In the rows, 128 means zero.
A single turn carries every row of the set below to another of its rows. Some are shown first; where does it send the rows asked next?
kav: [111 129 107 103  93 140 175 131 119 131 119 102 124 102 146 126 122 144
 135 104 110]
regom: [ 99 121 109 116 107 112 150  80 113 144 130 100 132 136 130 139 130 149
 150 115 111]
lata: [128 141 115 114 137 157 131  73 120 103 127 128 125 119 137 113  91 131
 105 132 142]
veg: [139 135 128 130 149 159 116  81 109 122 121 123 120 119 133 107  89 138
 109 125 144]
fuvo: [146 123 156 137 105 116 129 159 144 128 154 134 140  90 124 118 135 122
 126 164 122]
dufe: [139 113 125  92 125 123  90 113 159 106 119 122 131 141 121 109 132 160
 101 119 103]
mamis: [110 136 151 126 179 125 116 146 126 129 138 138 175 115 120 124 106 130
 132 123 132]
vanu: [121 132 138 135 154  90 112 172 129 129 142 131 148 134 105 135 118 151
 154 112 120]
Poz: [157 133 135 148 133 112 117 127 101 158 153 134 138 123 120 111 134 123
 122 157 165]
rokig: [137 154 140 143  91 119 139 132 122  97 133 136  97 146 118 149 101 137
 114 151 102]
zug: [103 114 115 113 113 102 146  90 109 125 133 106 139 141 142 142 104 141
 153 103 107]
gosu: [143 139  99 129 136 110 121 120 130 124 113 154 117 117 139  93  98 109
 135 138 156]
faz: [106 175 145 129 147 169 128 141 117 138 131 109 105 125 121 154 128 154
 123 121  99]
teg: [119 160  89 155 157  96 121 126 123 175 135 131 130 115 129 123 144 136
 120 137 125]
tesak: [138 161 121 134  86 108 139 129 131  96 136 126  94 154 116 157 117 138
 114 130 107]
Verer: [134 144 129 134 101  96 107 153 131 130 127 154 120 143 100 141 132 133
 158 152 119]
pegum: [122 103 137 120 126 144 126 131 130 158 138 127 115 111 134 108 159 144
 111 180 129]
buko: [123 123 143 103 134 152 158 144 117 114 144 106 157 144 164 126 136 145
 111  96 129]
dagev: [142 127 121 134 162 148 121  86 105 120 125 118 125 122 141 113  83 134
 105 134 139]
Tute: [142 108 129 103 128 117  95 124 160 104 115 107 145 134 117 105 129 159
 105 115  98]
mobuv: [132 123  97 154 100 116 132  97 146 163 116 124 122 104 121 113 151 120
 106 132 133]
gubal: [142 141 132 146  92 118 143 143 113  96 142 140 109 148 111 148 100 143
 108 149 107]
gita: [134 114 136 148 112 107 124 124 128 180 134 114  91 126 124 126 156 124
 118 152 124]
tusa: [113 136 118 112 103 141 170 137 107 122 124 109 141 111 149 137 103 135
 135  85 111]
ruge: [114 122 149 124 126 127 153 100 114 140 159 104 135 169 147 152 157 143
 122 127 125]
Vug: [109 127 105 125 129 107 121 137 166 147 140 146 144  81 126 109 138 137
 114 136  94]
zav: [106 120 144 120 130 115 148 119 109 123 161 113 143 178 148 153 138 153
 129 115 111]
tuse: [116 139 104 148 107 149 149 133 144 142 122 127 132  93 133 123 160 138
 105 168 124]
sen: [140 118 104 127 140  79 118 149 135 109 141 149 147 125 124 129  95 130
 134 108 138]
vazi: [138 115 136  87 131 129  91 112 149 119 127 107 120 145 115 109 139 160
 114 102 116]
lag: [119 175 128 142 145 158 115 146 125 145 121 113 109 130 119 156 134 162
 113 109  93]
govud: [114 170 127 154 155 152 134 154 144 149 135 164 119 111 137 137 126 118
 121 124 123]
tori: [127 124 146 121 157 134  82 126 169 133 132 137 155 123 128 117 152 135
 140 136 124]
fupen: [130 118 144 100 117 157 172 138 124 124 149 111 134 133 164 124 147 136
 104 111 133]
pibi: [121 151 123 141 153 110 141 152 127 114 142 154 159 111 134 151  88 110
 119 127 130]
simit: [113 163 130 142 152 152 119 146 119 156 125 119 120 126 111 158 124 154
 108 105  82]

govud moves to gosu
tusa moves to zug
simit moves to dagev
Now find these:
mamis moves to pibi
rokig moves to dufe
ruge moves to fupen
Vug moves to teg
faz moves to lata
mobuv moves to gita

